The rows below fall into families. The same turns and mirrors carry the whole set onto itself and the rows of a family onto each other. For each named row, which other rows are in its family? Write them in the order they are listed.
These 32 rows form 4 families of 8 rows each.
bok: [-12 -13  -6  -5  -3   7 -24   2  -6  -3  -2  16   9   3 -20  -5   6  -6
 -14 -16   2  -6   2  -4  37 -12   0  -1  17  -8]
Duros: [ -1 -12  -4 -15  15   9 -10  -2  16 -11  22   8   9 -13   5 -17 -21  -4
  -4  -3  35   7  -3   4  -4 -12  -8   7 -16   6]
Kosus: [-11 -11  -5  10  23 -13   7  -4  -6   4  -1  -6  25  -5 -16 -17   2  -1
 -18  -6   7 -22  -2 -15  14   6  14  -7  -1 -30]
migo: [  1 -10  28  17   9  -6 -11 -14 -18  10  -1  -1   9   9   7  -4 -13 -10
  -3 -13  28   7  -2   9 -11 -16 -30   1 -14 -14]
noto: [-13 -20   2   7   8  -5  -6 -18  -9  -3  14  -8  -3 -20  14 -20   1  -6
  18   7  -3 -10   5  22 -27  -1 -11  23   1  -4]
komo: [ 10  -6  -7   1   0  -8   4  -1   1   7   0  -2   1 -14   3   9 -23   8
   3   9 -11 -13 -22 -13   8 -16  20  -7 -34 -11]
katiz: [ -4 -31  -6   5  23  -6 -10 -16  -3 -12  15  -8   0 -15  22 -15  -6   3
  22   5 -12 -13  13   9 -11  -2 -23   7   0  -9]
vev: [ -2   8 -13  -6 -13   5 -18   7 -14 -10   7   5   9  -9 -16 -27   9   9
 -11 -13  -4 -18  -5   2  28 -19  19   1   3  -8]
mopa: [ -4  -5 -25  -7  -2  -1 -17 -10 -25 -16  -3   3  20  -8  -9  -7 -15 -10
 -10  -3  -3 -23   0   6  38 -11  12   7   5  -8]
Zibe: [-20 -11  31   4 -10   0 -12 -20 -18   6  20   9   7  -7   7 -13 -15 -15
 -15  -8  18   8  -9  16 -11 -23 -18   0 -15 -17]
Mosum: [ -7  -3  14  -7  11  -2 -20 -23  -3 -11  37  15   2 -26   8 -23 -12  -1
   8   7  14   5  -6  13 -10 -18   1   9 -10   4]
Bagop: [ -1  -2  -6  -1 -17  -3 -20 -17 -13  10  15 -21  -7  -1  22 -10  -7 -15
   5   6 -19 -18   3   3   8 -12 -31   2   5 -15]
zunen: [-10   8   5   3 -26   0 -13 -16 -16  17  18 -14  -9  -8  15 -15  -5 -20
  -1   3  -4 -12  -4  14 -10 -14 -17  17   3 -16]
Famud: [ -7 -26 -23  -6   9   7  -4  -8   7  -7   6  -1   4  -9  12 -16  -4   0
  20  -5  16 -11  10  20  -9  -4 -19  26   2   2]
sope: [ -8 -30  14  10  -1  -8  -1  13 -26  -4 -21  10   4  -5 -15 -18   1  18
   1 -22 -11  -9  -5   7   3 -19  11   0 -11   0]
kizo: [  2 -20   2  24  26  -5  -9 -14 -15  -2   3  -4   6  -7  10 -12  -1   0
  16  -2  21  -3  11  14 -20  -3 -24  20  -1  -4]
gen: [ -4 -29   1  18  -3 -23   4  -5 -22  16 -12  13   4  -4 -26  -9  -3  13
  14  -7  -6 -14 -11  -7  15 -21   6  -1 -13   2]
pekiz: [ -8 -12  -9   2  22  -1   8  -2  -4  -9  -8  -8  25  -8   6   1 -16  -3
 -16  -3  -1 -23  -4  -3   8   4  18  -5 -11 -32]
Gole: [  9   7   1  -2  -8  -2  -6  11   3   7   3  -1  -5 -12  -3 -20   4  23
   0   1 -15 -15 -20  -8  10 -18  26   0 -19  -7]
Tidu: [  4 -17  -5   4   5  -2  -2  12  22  12  -1  -3 -15 -12  -9   6  -2  13
   9  -2 -14  -4 -12 -18   0  -5  11  -6 -12  -9]
lagag: [ 14  19  -9   9 -14  -1 -23 -16 -10  16  15 -13  -5   2   8  -8   1  -9
  14   6  14  -9  -4   7   1 -16 -23  16  -2  -8]
Seseb: [ -8  -6 -19   8   0 -13 -12  -7 -25   1   2  10  17  -7 -30 -23  -1  -2
  -3  -8   5 -22   1  -9  37 -14  11   5   9  -4]
Gepi: [ -4  -8 -11  -9 -28   5  -4  -3  -7  23   0 -11  -4   9  17   0  -7 -11
   9  -3   5 -12  -1  14  -1 -15 -26  20   0   5]
vufe: [ 16  13   4   3  13  -1 -28 -20   2  -2  26   6   5 -10   5 -19  -7  -1
  10  10  30   3  -8   2   4 -19 -11  11 -13   0]
Zugos: [-15 -16  10  12  15   1   9  15 -11  -5 -10  -5  15  -4  -1 -21   6  11
 -22 -21  -6 -16  -1  -1  -2   0  17  -4  -5 -25]
dagaf: [ -2 -39   3   3  -4  -7 -19   5  -4   1 -10  17  -7  -7 -27   5   3  12
   7  -9  -6   6  -8  -2  17 -17   1  -4  -7  12]
zir: [ -3 -16  18 -11 -16   4  -7  -3   2  13   6  -2   9   8   7   1 -16  -9
 -16  -8  29   8 -13   7  -6 -17 -23  -4 -25  -3]
Riped: [ -3 -35  -4   9  -8 -16  -3  -5 -32  -3 -20  12   5  -8 -12   6 -22   3
   5  -4 -11 -11  -8   7  18 -22   4   2 -20   6]
gober: [  4   1   0   7   6 -19   8  -2   4  23   5  -3   6  -7 -10  -6  -6  12
   4   3  -8 -17 -22 -25   8 -11  21  -8 -20 -11]
zefu: [-12 -12  -8   4  12   9  -4   6  18   6  -5  -8   7  -1  -4   0   8  -3
 -16 -13  -5 -12   0 -10  11   2   4  -6   8 -37]
mizol: [  4 -14   5  -7  16  -1 -26 -16   0 -15  38  11   1 -19  12 -19 -20   4
   7   7   7   6  -4  -4   7 -21 -15 -11 -19  -2]
Zale: [ -8 -23  26   3  -8  -4 -20 -15 -21   3  12   0   6   1  11  -7 -19 -14
 -17  -7   6   5  -3   0   6 -20 -35 -18 -16 -17]

Same family as zefu: bok, Duros, Famud, Tidu, Gepi, dagaf, zir
Same family as komo: katiz, mopa, Bagop, pekiz, Riped, mizol, Zale
Same family as Mosum: Kosus, noto, Zibe, zunen, gen, Seseb, gober

The rows below fall into families. The same turns and mirrors carry the whole set onto itself and the rows of a family onto each other. For each named row, which other rows are in its family? Write them in the order they are listed.
These 18 rows form 3 families of 6 rows each.
N: [  7   4  17   2  26   7   2  35 -22  14  19]
T: [  3 -16   9  -3  20   4   7  25 -27  22  32]
G: [  6  17  16  -9   1 -10 -15  32   1  17  26]
K: [  5 -12  -1 -20  11  22   2   3  -5  -9  -5]
U: [ -3  -4   3 -22   9  10  17  -9   2   6  -2]
Q: [-18  12  19 -20   1  -7   0   4   4 -10  17]
B: [ -5   7   9  -9  -9 -11 -23  26  -8   4  24]
C: [ 11 -13  -1 -22   7  12  24   3   4  -1   2]
W: [ 11  17   6  -5  -6 -11 -13  24 -13  21  16]
L: [ 10 -13  15   3  21   9  13  40  -9  13  25]
H: [-12 -13  12 -10  12  -4  28   8 -11  -3  27]
S: [ 17  -7  -3   5   0  11  -1  29 -11   6  -6]
E: [ -3   6   7 -23 -11 -14 -11   5  -7  -7  24]
V: [ -3  -5  20 -17  21  -3  25  18  -6  -5  35]
X: [  0  16  14 -31  -2  -9   0   5  11  -3  17]
Y: [ -2  -9  15 -19  25   2  15   7 -24   6  34]
D: [20 -5 -3 -6 -3 12 -2 25  7 17 -4]
Z: [  8  -8  -4 -10  11  23 -12  17  -4  11  -8]

Same family as D: G, C, L, V, X
Same family as W: N, U, Q, H, S

The rows below fall into families. The same turns and mirrors carry the whole set onto itself and the rows of a family onto each other. For each named row, which other rows are in its family? Write them in the order they are listed.
These 28 rows form 7 families of 4 rows each.
sisa: [-13   3  25  -3   6  40   3   6  -9  24 -31  -3  -1  12  25  12  -1  24
 -19 -11  29  -7  -2 -10 -13   1  21   7  10   3 -24  23 -19 -31  19  25
  -3]
repig: [ -2  24  12   8  32  11 -21   9 -13   1 -22   4  12  -3  19  -6 -15  17
 -18   1   1 -20  11  -5  12   3 -19  -6   0  16 -11  16  -3  21  12  -7
  20]
lak: [  5  21  13  10  34  15 -12   0 -30  15 -23   2  -8 -15  25  -8 -12  38
   5  -5  16 -20  16   3   7  -5 -17   0 -12  -2 -27  15  12  15  22 -22
  -1]
vevib: [  3  12  21   2  30  26 -27 -12 -18  25 -14 -19 -16 -25  22  10 -10  26
  23  -1   2 -12   9  16  -4 -19 -11  14   3   5 -30  16   2   9  12 -31
  10]
rap: [-10   9  17  -4  31  22 -29  -4  -3  11 -30 -36  -7 -17   6  22  -7  22
   7  11   5 -16   3  23   4 -26  -3  19  11  13 -18  23   1  15  13 -20
  -5]
sipu: [  1   0  17  10   8  31   4   3  -7  18 -30   1  -6  -7  39  11   2  24
  -5  -2  35  -4   4 -18 -33  18  -2  14   7   7 -22  13  -2 -34  23  17
  -6]
fedi: [ -4  24  15  13  26  24 -13  -5 -25  10 -28  -1   6 -32  24   6  -8  35
 -13  -3   7 -17  19  -7  12  15 -16  -6  -6  11 -10   7   5  22   7 -15
   7]
nam: [  4  27  19   0  35  38 -25 -10 -11  27 -21 -34  -8 -29  22  19 -11   6
  20   9  14  -4   1  14  10 -14  -2  19  13  10 -23  25 -13   0   7 -20
  -6]
gaven: [-31  20  15 -20  -8  22 -33  16   0  26 -34   0 -15  13  15   7  20  -5
  14  15   8 -24  -7  -8   6  -4  -8  18   4   0 -15  19 -15 -12  10  -8
  -6]
dizi: [-30  13   8 -18 -11  39 -23  18  -7  33 -25   0  -8  12  17  -2   4   7
   8  14   9 -25  -9  -3  -4  -3   0  14   1  -3 -10  18 -20 -19   7  23
  -8]
Zanuz: [-14   4  37  -8  32  21 -23 -15 -12  24 -29 -29 -11 -11   5  18 -11  23
   5  14  -3  -5   6   4 -10 -24   1   7  11  26 -18  16  -1  11   9 -14
 -11]
fele: [ -2  16  24  -3   0  34  11   6  -3  29 -35  -9 -10   1  26  18   5  14
 -11 -12  31  -9  11  -7 -14  13  12  13  21   9 -20  19  -4 -37  11  21
 -20]
zuk: [-13   9  22   2  31   6 -14  -8 -26  15 -36   5  -2  -4   6  -8 -17  25
 -15  10   4 -23  10 -10  13  -7  -9  -5  -4  15 -10   9   3  23  23  -2
 -13]
Rugi: [ -5   8  29  -2  15  18   4  -6   4  14 -38   9   2   9  27  20  14  21
 -22  -9  30   1   1 -16  -6   8  18   9   5   4 -33  18 -17 -21  27   3
   2]
gek: [-18  14  17   7  -3  39  -6   9  -2   3 -29   2 -18 -12  32  32  12  13
  -8  -8  37   4   0 -14 -22  19   0  10  17   3 -23  29  -9 -26  22   7
   2]
vel: [-13  23  25   3  21  35 -28  -1 -20  18 -23 -36  -9 -37  18  21  -1  25
  10   3  -1 -12  14   4   1   0 -12   7   8  17 -14  16   6  13  -5 -28
   5]
fod: [ -6  23  30   3   1  18   4  10  -4   8 -17   6 -14  -3  25  23  20   6
   4  -9  30  -9  -1 -10  -8  14  19  11  20   8 -31  25  -1 -32  15  19
   9]
som: [  0  23  26  18   6  19  -6   6   6  15 -37  -1 -20  -6  35  21  17  25
 -12  -8  38  -1   1 -15 -10   1  19  15  20  12 -17  27  11 -24  17  17
  -7]
lub: [-23   5   6   3 -12  33 -31  15 -13  31 -21  -5 -23  -9  25  -2  -1  -6
  17  10  13 -32  -5 -11 -10  13 -11  26  10   3  -7  10  -6 -27  18   8
   0]
Nol: [-15  29   1   6 -12  19 -41  10  12  26 -26  17 -23  -3  26   7  13   5
  10  12  13 -22  -1  -6   3  -2   0  22  13   8   4  14   0 -10   6  16
   1]
Zevut: [ -6   5  40  -6  29  43 -14 -14  -9  15 -24 -29 -19 -26  13  12  -3  23
  18   1   4  -2  16   8 -14 -27   5  10   8  10 -12  17  -4  -8  -4  -9
  -9]
non: [-11  16  15   5  31  23 -13  -1 -21  11 -21   9  -8 -10   9 -23 -17  25
  -6  -3   9 -30  26  -7  19   2  -2   2 -12   0   3   6   0   9  18   3
  -7]
ziz: [-34  23  -3  -2 -14  34 -29  18   1  11 -17  12 -19  -7  22  13  10   1
   5   7  21 -16   0 -10  -7  25 -12  17   7  -1  -8  21 -13 -14  20   8
   4]
rarur: [-15  18   4 -12 -18  30 -15   7   1  38 -26   9 -13  -3  18   3   2  -5
   4   5  10 -30   3  -1   2  12  -4  19  13   2  -4   6 -15 -23   5  24
 -10]
Zem: [ -5  17  35  -3  29  27 -16   9 -10   3 -29 -40  -4 -23  21  19   2  13
   6   9  -3  -5  -7   6  -5 -18 -11   1  15  17 -26  31   5  12   1 -15
   8]
nedu: [ 12  35   3  10  39  25 -11  -3 -25  15 -32  11   8 -14  28  -4 -17  20
  -5   5  25 -12  14  -1  20   1 -19  -1  -6   3 -14  14  -9  11  13  -7
 -11]
gosez: [ -1  13   6   9  34  12 -17  -3 -18  -1 -41   5   5  -3  12   6 -14  33
 -18   0  18 -21  14   7  12 -17 -17  -2  -1   8  -9  13   0  21  18 -11
  -5]
lor: [-15  30  12  -7 -12  18 -18  17  -4  12 -14  25 -14   5  20   9  19  -2
  20   7  16 -21   2  -7  -6   8  -4  10  13   6 -15  15  -5 -24   2  17
   8]

Same family as gaven: Rugi, Zevut, non
Same family as som: nam, Nol, nedu
Same family as lub: repig, sipu, Zem
Same family as dizi: sisa, Zanuz, zuk

The rows below fall into families. The same turns and mirrors carry the whole set onto itself and the rows of a family onto each other. For each named row, which other rows are in its family? Write them in the order they are listed.
These 16 rows form 4 families of 4 rows each.
Vugi: [ 13  -6  14 -15 -10 -29   4 -23  23  11 -10  -8   5  22   6   2   0   2
   6  -6 -22 -14  -2 -13   3]
molal: [  8  -7  17 -18  -4 -25   5 -29  16   7   2  -6   6  24   5   6  -2   9
  18  -1 -20 -21  -4 -22  10]
Dupob: [-13  -8   3  18  14 -15  21  16  26  -2 -19 -14 -15   6   9   9  15   9
  19  -1  11  -8 -22  17  -4]
buti: [ 20 -13  17 -10  -8 -30   4 -17  15  13  -8  -3   5  23  -6  11  -2  -2
   8  -5 -22 -28  -3 -13  -1]
somok: [-11 -40   1  15  30 -15  13  -8  10 -10   0  -3   3  17  19  20 -17  -6
   5  17  14 -20 -27 -12  -9]
nek: [ -7  -2   8  31  10 -15  13  17  19  11 -19 -13 -16   0  -2  13  14  -5
   9  -9   5 -10 -17  15  -7]
dinag: [ 15  -1  13 -17  -2 -23   3 -25  21   4 -10 -14   2  24   7   6   1  10
  10 -10 -22 -18  -3 -22   5]
Tepi: [-16   0   8  25  14 -12  11  16  20   5 -10 -19 -19   1   9   6   9   5
  17   8  11  -1 -23  12  -3]
natav: [-18 -32   6  23  29  -9  21  -3  10 -18   6  -4  -3  19  14  22 -11   3
   2  14  17 -22 -20 -19 -11]
Radif: [ 14   4  -3  23   6  20 -11 -10   2  -7  21  -8   7   6   0  -6  -9  13
   2  -6   5 -22  -3 -21   7]
vugo: [-11 -41  10  34  19 -14  17 -11   1  -6  -2   1   8  24   8  15 -10  -6
  -3  14  14 -26 -20 -18  -9]
Zusu: [ 12  17  -4  15  10  17 -11  -9   3  -1  15  -8   7   4   3  -7  -2  16
  16 -11  -2 -26  -6 -23  12]
Rire: [ 12  11   6  32   2  15  -9  -3  -1   1  11  -7   8  14  -3 -12  -4  11
   2  -4   4 -29  -2 -27   2]
sofor: [ 15   9  -4  18   5  21  -6 -16   9  -5  18  -6   4  17  -1  -2  -6  23
   6  -4   3 -23  -1 -22  13]
kap: [-13  -4   8  21   9 -19  23  17  22   6 -19 -11 -15   0   4   4  15   6
  18  -2   1  -1 -20  13  -5]
fizo: [-14 -41   4  26  26  -9  20  -7   4 -17  11  -1   5  15   8  15 -15  -2
   1  10  11 -23 -21 -21 -10]

Same family as sofor: Dupob, dinag, natav
Same family as somok: molal, Tepi, Zusu
Same family as vugo: buti, nek, Rire

The rows below fall into families. The same turns and mirrors carry the whole set onto itself and the rows of a family onto each other. For each named row, which other rows are in its family? Write them in the order they are listed.
These 32 rows form 4 families of 8 rows each.
boza: [ -3  -8   3  -1  22   2  -4   7 -10  12   8   0  21 -17   8 -20 -18  -7
   4 -16 -27  -7   5  -4  15]
fep: [ -8 -17   5  -4  29  -3   6   2 -11   2  18  -4   9 -12   6   0 -23  -7
   6 -25 -19  -6  -4  -5   7]
mumaf: [ 12  -7 -24   4 -15 -24   4   8  -4  -1 -28  -9 -17  18  -7  -4  28   0
   7   8 -26  -3   1   1  -1]
pob: [ -7  10 -36  -3  -4  -5   8   2  -8 -23  -8   6   7  -5   6 -22 -11   2
 -10 -13  -6 -11 -12 -14   9]
bomar: [-18  -2  -7  -6   6   3   4  27 -11 -11  10  -2   9 -14  11  -1  14 -19
   4   3 -15 -31  -9   1   5]
Boval: [ -9 -12  -7  -6  13 -13  15  -2   6 -14   9   7 -16 -23   0  -6   4  -1
  -8 -18 -15 -24  27 -10   8]
gepu: [ -2   9 -23  -2  -3 -14  18   2  -6  -4  -7  13  18 -14   9 -34  -9  -4
  -2  -8  -8  -9  -2 -17  16]
Lile: [ -2 -24   0  10   9 -18   6  -1 -10   2  -7 -30 -26  -1  10  24   9 -10
   8  13   5  -7   7  14  -2]
bire: [-10   6 -23  -3  -3  -7   8   6  11 -14  -2  13  17 -12  13 -25  -1  -1
 -15  -1  -5 -11  -4 -15  10]
Deki: [  8 -24  -6  22  -6  -5 -22   6 -12  10 -24 -20  -2  17   7  -4  -2   5
  -1   8  -3   5   0  14   1]
lutu: [ 13 -26  -9  12  -6  -7 -13  14 -24   4 -24 -26   8  19  19   3   0   3
   9   3  -5  -5  -2   3   2]
zana: [  8  -7 -19   6 -16 -18  -1  -4 -27   3 -21 -16 -25  16  -9   2  24   6
   6   0 -20   7   0   6  -3]
Rog: [ 14 -23  -2  11  -7  -4 -13  13 -23   7 -16 -27   0  21   2   2 -14   6
   0   8  -7   0  -7   9   7]
Kabez: [ 10  -4 -16   5 -16 -13   4   6 -13  -4 -28 -10 -27  14 -12   3  22  -5
  -1   3 -22  -1 -12  13  -4]
kozap: [ 17  -8  -3   6   4 -36  16 -13  -4  16 -15  -4 -20   8   5  -7   5  -8
   9   7  -3  18  -8   3 -14]
Dapuv: [-29  -1 -12  -9   2  -5  -1  12 -18 -17   2  -7   0 -19  12  -7  18 -10
   0  -8 -23 -31  -2   0   7]
Zuvit: [ 30  -8 -14  -2  17 -29  13  -9  -6  10 -15  -5 -26   7   9  -9  -3  -2
   7   5 -10  14   5 -11 -16]
Madav: [ 26  -2 -13  -2   7 -36  14 -12 -13  13 -16  -5 -24   7   0  -2 -13  -8
  -1   9  -4  12  -8  -3  -9]
gari: [ -6  -1 -24  -2  12  -2   5  -6  -1  -6  12  10  -7 -19  -6  -6   0   3
 -14 -21 -16 -15  29 -15   9]
tana: [ 13 -19 -13  17  -9  -7  -7   6 -10  10 -26 -20   7  14  10  -2  -8   3
   5  15  -5  13  -9   7  17]
dutuz: [-30  -2 -13  -7   7   1  -6  18  -5 -11   4  -9  12 -11  -1  -1   5 -14
   6   0 -18 -25 -16   7  14]
Bem: [  3  -3 -19   3  10  -9  15   3   6  -5   4  20 -11 -16  -6  -1   4  -9
 -15 -22 -26 -22  23 -10   6]
naf: [ 10 -30   0  10  14 -13   3   2  -5  12  -9 -12 -27  -1  -5  17  -3 -15
   5  14  10 -12   8  14  -4]
Pado: [  0 -10   0  -3  27 -10   5   9 -19  12  24   4  10 -10  10  -6 -20 -10
   1 -16 -30 -14   4 -11   5]
ran: [  9 -26  -2  -1  12 -18  -6  -5  -5   9  -8 -19 -22  -2   2  17   3  -3
  11  22  15   0  12   7   1]
Zoz: [ 11 -21  -2  10  23 -17  -3   5  -4  18  -8 -23 -15   0   4  13   5 -16
  13  14   3 -13  20  11  -8]
pogid: [  5  13 -26  -7  -8 -10   8  13  -6 -17  -4   6  18  -6  13 -17 -10   0
 -16  -5  -9 -15   0 -18  13]
fef: [-25  -2 -10 -15   3  -5   7  12 -17  -9  16  -3  15 -16  10  -1  15  -9
   9  -2 -15 -21 -10  -8  11]
Febet: [ 22  -2 -12  14  14 -22  15 -12 -13  23 -11 -11 -18   6   4 -10 -10  -8
  10   8 -10  23  -3   3  -4]
nis: [-14  -8   2   9  21  -4   5   2 -13  12  20   4  15 -12   9 -12  -7 -12
  -1 -27 -28  -9   4  -3   1]
kir: [ -6   1 -20   5  13 -13  23  -7  10  -5   8   9 -11 -13 -19  -6  -5  -7
  -7 -25 -16 -18  19  -6   7]
val: [  2 -13 -23   9  -8 -17   1  -4  -8  -8 -20 -14 -40  11  -3   5  21   5
  -3   6 -24   3   2   5  -1]

Same family as zana: bire, Deki, kozap, gari, ran, fef, nis
Same family as lutu: fep, mumaf, pob, Zuvit, dutuz, Zoz, kir
Same family as naf: bomar, Rog, Kabez, Madav, Bem, Pado, pogid

